rotation ticks, each row followed by its count of ticks:
The counts run from 0 to 1156.
+2.39,-3.96,-0.65,-2.21,-1.26,+0.67,-1.61,+4.41,-0.88,+1.19,+2.12,+1.53,-0.18,+3.56,-1.54,-4.49,+0.08,+1.19,+1.80,-1.43,+4.21,+0.58,+1.26,+1.70,+6.37,-0.05,+3.33,-0.46,-4.63,-2.67,-1.79,-0.72,-2.58,-1.12,+0.59,+0.27,+0.91,-0.53,+2.15,+2.37,-1.22,+2.45,+3.49,-3.77,-3.63,+0.19,-4.09,+0.70,-0.55,+1.28,-3.07,+1.86,-2.10,+1.20,-1.35,-3.39,-2.69,-2.01,-2.46,+0.88,+1.16,+0.19,-1.77,+2.32 : 1108
+3.52,-4.28,-1.65,-2.64,-1.02,+1.54,-1.69,+5.36,-0.92,+2.15,+0.44,+1.58,-1.21,+3.43,+0.40,-2.92,+0.20,+0.14,+1.84,-1.48,+4.40,+1.85,+1.03,+1.03,+4.68,-0.27,+4.14,-0.26,-4.89,-2.72,-2.06,-0.32,-1.01,-1.16,+2.25,+0.27,+0.97,-0.57,+3.38,+1.66,-1.40,+2.47,+2.68,-2.58,-3.68,+2.44,-2.65,+1.66,-1.02,+2.16,-2.75,+0.25,-1.70,-0.21,-1.26,-4.41,-2.66,-3.34,-3.16,-0.85,+1.48,-1.41,-1.39,+2.32 : 454
+2.42,-3.63,-0.39,-2.96,-0.37,+0.83,+1.36,+5.37,-1.06,-0.43,+2.73,+2.10,+0.01,+2.26,-0.30,-4.38,+0.34,+2.05,+2.83,-0.44,+3.54,+1.21,+1.33,+1.16,+6.76,-0.64,+3.37,+0.45,-4.10,-1.06,-2.21,-0.45,-3.67,-0.54,+1.33,-0.17,-0.42,-1.15,+2.62,+2.88,-0.58,+3.29,+3.11,-3.10,-3.53,-1.94,-2.60,+2.10,+0.31,+2.95,-2.60,-0.86,-2.02,+1.35,-2.55,-2.43,-2.16,-1.33,-2.82,+0.35,+0.55,-0.21,+0.19,+3.46 : 844
+2.28,-3.36,-0.92,-2.43,-0.78,+0.91,-0.66,+5.56,-1.90,-0.24,+1.50,+2.75,-0.06,+3.38,+0.51,-3.42,+0.30,+0.30,+3.93,-2.22,+5.39,+1.26,+1.27,-1.18,+4.68,-2.17,+4.09,-0.33,-4.69,-2.19,-3.00,-1.66,-1.17,-1.33,+1.32,+0.09,-0.17,-0.86,+3.20,+1.33,-1.69,+2.12,+1.26,-2.06,-2.39,+0.71,-1.61,+1.60,-0.11,+4.55,-4.02,-0.50,-1.01,-0.18,-1.59,-4.37,-2.58,-2.78,-2.50,-1.45,+0.53,-0.61,-0.82,+3.64 : 539
+4.02,-5.32,-0.17,-3.67,+0.56,+2.04,-0.47,+7.35,-2.26,-0.40,+1.32,+2.84,-0.08,+1.95,-0.47,-2.69,-0.13,+1.05,+2.31,+0.72,+2.58,+1.92,+1.37,+1.95,+4.85,+0.08,+2.62,-0.28,-3.07,-0.57,-2.38,+1.89,-2.67,+0.23,+2.14,+0.10,+0.68,+0.13,+2.47,+1.85,+0.09,+2.77,+1.53,-1.57,-1.99,-1.64,-2.20,+1.38,-1.09,+3.64,-1.49,-0.83,-2.00,+2.73,-1.53,-4.29,-1.70,-3.35,-1.19,-0.12,+0.57,-1.44,-1.22,+5.13 : 1149
+3.74,-4.68,-0.57,-1.98,-1.94,+2.77,-0.30,+3.47,-0.58,+0.84,+1.86,-1.60,-1.06,+2.39,-0.45,-3.95,-1.00,+0.66,+1.49,+0.41,+2.76,+0.34,+2.51,+1.85,+4.94,+0.17,+3.75,-0.31,-4.72,-2.96,-0.83,+0.91,-1.65,-2.08,+1.65,+1.03,+3.37,-1.24,+0.58,-0.09,-1.59,+0.31,+2.39,-1.42,-4.86,+3.91,-2.82,+1.42,-0.13,+0.15,-2.31,+3.62,-1.13,+1.38,-2.48,-4.74,-2.55,-2.26,-3.95,-0.31,+0.34,-0.94,-1.80,+3.37 : 1030
+3.12,-4.70,-0.49,-2.59,-0.61,+0.97,-0.08,+6.24,-2.40,-1.18,+2.97,+1.62,-0.45,+2.94,-0.62,-3.57,-0.18,+1.71,+3.88,-1.40,+3.86,+0.74,+1.64,-1.00,+5.47,-2.01,+3.64,+0.48,-3.20,-1.46,-2.71,+1.17,-0.87,-1.43,+0.73,+0.08,+0.66,-0.34,+2.18,+1.57,-1.04,+1.76,+0.16,-2.06,-2.19,-0.86,-1.57,+1.92,+0.66,+4.80,-3.02,-0.20,-0.86,+1.94,-2.79,-3.57,-2.76,-2.58,-2.56,-0.89,+1.35,-0.89,-0.13,+4.73 : 1039
+4.10,-2.90,+1.09,-1.82,-1.87,+2.42,+1.67,+2.28,-2.30,-1.47,+2.46,-2.82,-0.42,+1.29,-1.71,-4.89,-0.38,+2.08,+2.00,+1.47,+1.69,-0.30,+2.92,+2.46,+5.02,-0.33,+2.98,-1.66,-3.66,-2.31,-2.01,+0.47,-3.62,-0.93,+2.47,+0.96,+3.71,-0.65,-0.60,-0.83,-0.81,-0.58,+3.56,-1.41,-3.39,+1.70,-2.83,+0.97,+0.92,+1.44,-1.52,+3.48,-1.63,+1.89,-3.37,-3.70,-1.75,-0.67,-0.93,+0.97,-1.75,-1.36,-2.44,+4.70 : 1098
+3.68,-2.17,-1.01,-3.01,+0.92,+2.84,+1.22,+5.39,-2.11,+0.17,-0.41,+2.27,-0.46,+1.35,+2.06,-3.19,+0.63,+0.46,+2.83,+1.82,+3.73,+2.84,+0.61,+1.25,+3.42,-1.48,+4.31,-0.69,-4.15,-0.21,-2.20,-0.64,-3.57,-0.29,+3.59,-0.03,+0.91,-2.34,+2.57,+0.52,-0.66,+2.68,+3.72,-1.13,-4.01,+0.37,-1.52,+2.10,-0.71,+3.89,-2.33,-2.45,-0.79,-0.84,-1.66,-4.23,-1.90,-1.82,-3.02,-0.29,-1.59,-1.18,-0.58,+4.01 : 655
+4.12,-4.71,-0.64,-2.03,+1.75,+3.25,-0.35,+4.42,-2.49,-0.72,+1.75,+1.80,+0.19,+1.96,+0.37,-3.57,-0.29,-0.49,+1.80,+1.73,+3.16,+1.07,+1.20,+2.42,+4.82,-1.18,+3.15,-0.38,-4.61,-0.73,+0.59,-0.06,-4.42,-1.74,+1.33,+0.09,+2.02,-2.54,-0.23,+0.53,-0.86,+2.83,+2.67,-1.25,-3.08,+0.29,-1.86,-0.02,-2.01,+1.78,-2.92,+0.78,-0.35,+3.03,-1.06,-4.59,-2.84,-1.97,-4.03,-0.09,-1.45,+1.02,-1.52,+5.17 : 70
+3.96,-2.29,+2.13,-3.51,-2.25,+1.86,+2.12,+4.85,-1.96,+0.10,+0.91,-0.83,-0.43,+0.93,-0.95,-3.09,+0.69,+1.49,+1.82,+1.96,+2.55,+1.69,+2.10,+3.39,+3.59,+0.30,+2.61,-1.65,-3.87,-2.00,-3.09,-0.02,-4.96,+1.34,+3.81,+0.54,+2.38,+0.03,+1.15,-0.29,+0.01,+0.88,+3.57,-1.07,-1.95,+0.69,-2.49,+1.44,-0.04,+3.97,-0.86,+0.72,-2.42,+0.28,-2.90,-3.89,+0.18,-1.96,+1.31,+0.34,-1.93,-3.50,-2.29,+4.79 : 323
+4.91,-3.94,+0.62,-2.91,+0.75,+2.72,+2.00,+5.52,-3.67,-2.34,+2.39,+0.54,+0.37,+1.36,-0.41,-3.02,+0.67,+0.52,+3.48,+2.47,+3.05,+1.00,+2.22,+0.42,+3.52,-3.69,+3.63,-0.55,-2.62,+0.34,-1.62,+0.94,-3.57,-0.67,+2.52,-0.39,+1.75,-1.58,+0.82,-0.45,-1.13,+0.41,+0.93,-0.27,-2.18,-1.05,-0.30,+1.59,+0.80,+5.06,-1.73,-0.44,-0.34,+1.76,-2.21,-4.32,-1.30,-2.27,-0.97,-1.71,-0.80,-1.83,-0.92,+6.22 : 311
+4.30,-2.66,+1.86,-3.19,-1.68,+1.69,+1.86,+3.62,-2.10,+0.15,+0.77,-0.93,-0.41,+1.67,-1.45,-3.25,+1.15,+0.23,+1.55,+2.10,+2.94,+1.38,+2.65,+3.95,+3.75,-0.24,+2.62,-2.01,-4.74,-2.26,-2.22,-1.51,-5.26,+0.60,+3.81,-0.21,+2.08,-0.52,+0.30,-0.88,-0.92,+0.77,+4.30,-1.00,-1.23,+1.28,-2.29,+0.67,-0.45,+3.10,-0.80,+1.63,-2.47,+0.84,-2.13,-4.01,+0.64,-2.15,+1.00,-0.71,-1.53,-2.89,-3.02,+4.65 : 322
+4.08,-1.54,+0.49,-2.78,+0.16,+3.21,+0.48,+4.85,-3.85,-1.55,+0.26,+1.15,+0.47,+1.16,+0.80,-3.36,+0.89,+1.23,+2.60,+1.61,+3.22,+1.41,+1.16,+0.47,+2.49,-1.80,+3.77,-2.47,-2.71,-0.58,-3.74,+0.20,-2.40,+0.39,+3.49,+0.74,+2.44,-0.71,+1.98,-1.10,+0.16,+0.93,+3.12,-1.14,-3.54,+1.03,-1.35,+1.35,-0.08,+5.06,-2.56,-0.01,-0.71,-0.31,-2.13,-5.28,-2.51,-1.08,-0.14,+1.22,-3.41,-1.17,-2.96,+4.98 : 899
+3.30,-1.06,+1.06,-3.42,-1.84,+1.01,+4.14,+4.38,-2.30,-0.79,+1.50,-0.39,-0.33,+0.73,-0.21,-4.16,+1.16,+2.14,+3.14,+1.67,+2.75,+1.78,+2.00,+1.96,+4.66,-1.28,+3.40,-0.67,-4.29,-1.34,-2.95,-1.90,-4.57,+0.14,+4.23,+0.08,+1.42,-1.06,+1.40,+0.32,-0.87,+0.94,+3.61,-1.27,-2.67,-0.23,-1.84,+2.44,+1.57,+4.39,-1.32,-0.55,-2.12,-0.75,-3.58,-2.87,+0.35,-1.50,+0.13,-0.93,-1.33,-2.80,-1.06,+4.27 : 586
+4.15,-2.90,+0.10,-3.26,-0.83,+1.84,-2.21,+5.08,-2.56,+1.19,-0.58,+2.06,-0.42,+2.95,-0.92,-2.58,+1.04,-0.23,+0.94,-0.34,+3.68,+1.58,+0.84,+2.83,+3.52,+0.38,+2.87,-2.45,-4.64,-2.14,-3.04,-0.24,-2.64,+0.84,+2.41,+0.14,+1.09,+0.24,+2.52,+0.45,-0.29,+2.60,+4.21,-2.42,-2.00,+0.95,-2.97,-0.37,-2.35,+3.31,-2.02,+1.27,-2.41,+0.95,-0.77,-5.12,-1.71,-2.28,+0.25,+0.67,-0.78,-1.48,-4.08,+3.64 : 57
+3.73,-4.00,+0.47,-3.27,-0.61,+3.22,+0.62,+5.15,-2.33,-0.58,+1.03,-0.30,-0.27,+0.88,+0.44,-4.18,-0.35,+3.24,+1.51,+2.22,+1.32,+1.11,+1.73,+2.90,+4.69,+0.99,+2.99,-0.97,-2.56,-0.55,-2.92,+2.66,-3.25,+0.56,+2.90,+1.61,+3.01,+0.11,+1.07,+0.60,+1.61,+1.22,+3.34,-1.53,-4.58,+0.71,-2.68,+1.67,+0.36,+2.74,-1.13,+0.59,-1.86,+1.74,-3.34,-4.27,-2.52,-0.62,-1.82,+2.09,-2.35,-1.57,-1.42,+4.53 : 330
+3.27,-4.00,+1.76,-3.08,-1.07,+2.15,+0.22,+5.61,-3.01,-1.76,+1.93,+0.87,+0.42,+1.50,-1.55,-3.60,+0.67,+2.15,+2.49,+1.19,+2.38,+0.51,+2.51,+2.50,+4.59,+0.51,+2.09,-1.73,-2.47,-1.12,-3.39,+1.35,-4.10,+0.89,+2.07,+0.63,+2.15,+0.83,+1.00,+0.13,+0.93,+1.17,+2.09,-1.59,-1.33,-1.07,-2.16,+0.37,-0.04,+4.58,-1.64,+1.15,-2.45,+2.71,-2.19,-4.23,-1.44,-1.25,+1.11,+1.71,-2.15,-1.71,-2.63,+5.90 : 403
+4.83,-2.47,+0.36,-2.96,-2.37,+1.26,+2.59,+2.16,-3.58,-1.11,+2.39,-2.26,-0.69,+2.10,-2.70,-4.02,-0.18,+1.60,+3.84,-1.47,+1.68,-0.67,+3.34,+1.22,+5.21,-0.88,+3.10,-2.04,-4.18,-2.99,-2.98,-0.04,-2.42,-1.44,+2.59,+0.30,+2.32,+0.48,+0.21,-0.47,-1.68,+0.10,+2.12,-2.18,-0.87,-0.09,-2.12,+0.62,+0.46,+3.31,-1.54,+2.81,-1.95,+2.13,-3.51,-3.47,-0.92,-1.80,+0.34,-1.02,+0.20,-2.07,-3.13,+4.28 : 359
+6.76,-1.99,-0.16,-2.31,-0.08,+3.39,-0.02,+2.84,-4.46,-0.53,+0.07,-0.58,-0.38,+2.22,-0.68,-3.17,+0.28,-1.05,+2.08,+0.82,+3.03,+0.69,+1.94,+1.41,+2.35,-2.56,+4.24,-2.59,-4.30,-1.53,-2.08,+0.19,-1.94,-1.36,+3.19,-0.41,+3.06,-1.13,+0.76,-1.66,-1.97,-0.06,+3.28,-1.09,-2.48,+2.49,-1.22,+0.16,-1.74,+2.94,-1.67,+2.20,+0.08,+1.01,-1.15,-5.76,-2.24,-1.98,-0.45,-0.79,-1.01,-1.20,-3.74,+4.19 : 1054
+6.72,-2.49,-0.03,-2.69,+0.68,+2.90,-0.11,+3.08,-4.56,-0.80,+0.32,-0.08,+0.11,+2.64,-1.95,-3.16,+0.05,-1.13,+1.62,+0.38,+2.64,+0.06,+2.07,+1.79,+3.07,-2.26,+3.36,-3.20,-3.67,-1.25,-2.00,+0.66,-2.16,-1.57,+2.22,-0.75,+2.60,-0.91,+0.63,-1.51,-1.67,+0.39,+3.44,-2.02,-1.79,+1.21,-1.76,-0.44,-1.86,+2.83,-1.39,+2.62,-0.39,+1.93,-0.81,-5.65,-2.04,-2.58,+0.27,-0.82,-0.26,-1.09,-4.26,+4.42 : 553
+4.21,-2.37,+0.57,-3.04,-2.20,+0.89,+1.12,+3.00,-3.17,+0.19,+1.43,-0.88,-0.72,+2.64,-1.41,-3.11,+0.71,-1.13,+3.08,-1.51,+3.90,+0.57,+3.04,+1.24,+3.79,-1.59,+3.04,-1.88,-5.41,-3.58,-2.54,-2.14,-2.45,-1.34,+3.00,-0.30,+2.19,-0.24,+0.69,-1.18,-2.59,+0.48,+2.29,-1.26,-0.11,+1.98,-1.39,+0.02,-1.07,+4.20,-2.43,+2.76,-1.56,+0.50,-2.31,-4.37,-0.53,-3.13,+0.47,-2.22,-0.15,-2.21,-3.35,+4.30 : 627
+4.41,-2.83,-1.22,-1.81,+0.16,+1.44,+1.30,+2.23,-2.99,-1.38,+3.23,+0.11,-0.17,+2.68,-0.88,-4.83,+0.20,+0.37,+3.57,-0.42,+3.85,-0.09,+2.29,+0.41,+6.16,-3.16,+4.08,-0.70,-4.98,-1.86,-0.48,-1.16,-3.02,-3.25,+1.17,-0.91,+1.33,-2.47,-0.17,+0.14,-2.87,+1.09,+2.60,-2.15,-2.84,+0.34,-1.83,+0.55,+0.14,+2.16,-2.76,+2.13,+0.12,+2.05,-2.19,-3.39,-2.74,-1.68,-3.68,-1.60,+0.46,+0.90,-1.65,+3.98 : 773
+3.80,-3.90,+0.35,-2.91,-1.34,+2.33,-2.34,+6.62,-1.73,+1.02,-0.22,+1.85,-0.48,+2.69,-0.26,-2.78,+0.75,+1.01,+0.89,+0.48,+4.32,+1.71,+0.75,+1.38,+3.53,-0.32,+3.58,-0.88,-3.24,-1.50,-3.42,+1.61,-0.95,+0.75,+2.33,+0.73,+1.80,+0.37,+3.94,+0.87,-0.01,+1.12,+3.09,-2.05,-3.87,+2.44,-2.81,+2.09,-0.43,+3.30,-1.95,+0.60,-1.51,-0.46,-1.14,-5.69,-2.34,-2.72,-0.59,+1.03,-0.07,-1.85,-2.13,+3.12 : 215
+2.00,-3.87,+0.10,-2.69,+0.00,+1.20,+0.57,+4.05,-0.54,+0.42,+2.18,+1.79,-0.25,+2.36,-0.14,-3.64,+0.49,-0.99,+1.93,+0.63,+3.75,+1.60,+1.80,+3.01,+5.41,+0.03,+2.58,-0.05,-5.91,-1.86,+0.19,-2.77,-5.80,-1.30,+1.56,-0.27,+0.74,-2.08,-0.11,+0.64,-1.52,+3.54,+2.87,-1.36,-2.11,+0.18,-2.29,-0.09,-1.50,+2.49,-2.96,+0.56,-1.99,+1.88,-1.67,-3.54,-1.14,-2.15,-3.63,-1.13,-0.81,+0.05,-1.34,+4.99 : 999
+2.81,-4.62,-0.67,-2.64,-1.62,+2.12,+2.48,+4.46,-0.34,-0.27,+2.16,-1.15,-0.93,+1.13,+0.88,-4.20,-0.56,+2.56,+2.75,+1.99,+1.93,+1.47,+2.34,+1.75,+5.83,+0.66,+3.59,+1.11,-4.03,-1.65,-1.43,+0.85,-2.85,-1.07,+2.90,+1.40,+2.14,-1.14,+0.97,+0.99,-0.31,+0.61,+1.88,-0.90,-4.30,+1.45,-2.29,+2.93,+1.26,+1.92,-1.87,+0.26,-1.37,+0.90,-4.22,-2.98,-1.69,-1.70,-3.98,-0.48,-0.19,-1.77,+0.01,+3.80 : 262
+5.71,-5.48,+0.50,-3.00,-0.22,+2.78,+0.55,+4.84,-2.47,-0.25,+1.22,-0.35,-0.54,+1.75,-1.51,-2.87,-0.26,+0.71,+0.98,+2.54,+1.38,+1.05,+2.46,+3.83,+5.04,+0.37,+2.23,-0.95,-3.81,-1.15,-0.36,+2.19,-4.32,-0.44,+2.54,-0.20,+2.72,-0.84,-0.32,+0.12,-0.20,+1.05,+2.73,-1.29,-2.35,+0.21,-2.58,+0.16,-0.97,+1.44,-0.36,+2.13,-1.54,+3.63,-1.79,-4.47,-1.18,-2.30,-1.08,-0.11,-0.39,-1.44,-2.03,+5.05 : 487
+4.74,-3.24,+0.56,-2.81,-0.85,+1.40,-0.31,+5.19,-4.10,-1.42,+2.06,+0.58,+0.61,+2.47,-1.96,-3.65,+0.79,+2.07,+3.17,-1.03,+2.89,-0.29,+1.57,-0.27,+4.19,-2.03,+3.30,-2.17,-1.95,-1.48,-4.54,+1.68,-0.69,-0.27,+1.70,+0.53,+1.90,+0.93,+2.61,-0.04,-0.45,+0.08,+1.72,-2.60,-2.04,-0.31,-2.00,+1.12,+0.97,+4.83,-2.11,+1.69,-1.34,+1.60,-2.39,-4.58,-2.39,-2.04,+1.53,+0.50,-0.01,-1.60,-2.53,+4.24 : 709
+3.64,-4.04,+0.46,-3.09,-0.11,+1.66,+1.62,+4.62,-2.11,-0.63,+1.94,+0.92,-0.68,+1.75,-0.58,-2.62,+0.15,-1.26,+3.32,+0.64,+3.31,+1.60,+2.32,+2.53,+4.40,-1.25,+2.68,-0.01,-5.34,-1.89,+0.04,-1.93,-4.87,-1.14,+2.25,-0.58,+1.08,-1.96,-0.32,-0.75,-1.95,+2.53,+1.34,-0.65,-0.21,+0.08,-0.95,-0.16,-2.02,+4.04,-2.32,+0.17,-1.35,+2.23,-2.08,-4.10,-0.56,-3.29,-1.96,-2.82,-0.51,-1.23,-1.85,+5.80 : 230
+2.77,-4.33,+0.21,-2.94,-0.03,+2.25,-0.21,+7.49,-1.25,-0.05,+1.33,+2.33,-0.60,+2.19,+1.39,-2.49,+0.59,+0.39,+2.23,+1.19,+4.94,+2.09,+0.97,+0.20,+3.75,-2.11,+3.96,+0.72,-3.56,-0.72,-2.60,-0.10,-1.91,+0.11,+2.21,+0.00,+1.27,-1.21,+3.10,+0.87,-0.52,+1.34,+0.97,-0.59,-3.35,+1.36,-1.21,+2.75,+0.17,+4.53,-2.76,-1.50,-1.14,-0.60,-1.53,-4.50,-1.79,-3.16,-2.23,-0.67,-0.66,-1.90,-0.13,+4.90 : 807
+4.15,-0.67,+0.69,-2.15,-1.19,+1.64,+2.74,+2.40,-1.86,-0.09,+1.26,-0.62,+0.09,+1.57,-0.66,-4.39,+1.06,-0.01,+2.17,+2.24,+4.45,+1.22,+2.32,+2.58,+4.22,-2.44,+3.43,-1.51,-5.29,-1.95,-1.10,-3.05,-5.32,-1.03,+3.39,-0.68,+1.58,-2.55,+0.59,-0.48,-2.22,+0.71,+5.42,-1.56,-3.01,+1.07,-2.11,+1.37,+0.29,+2.64,-1.17,+1.30,-1.11,-0.52,-1.80,-3.45,-0.19,-1.58,-1.39,-1.38,-1.71,-1.49,-2.17,+3.44 : 83
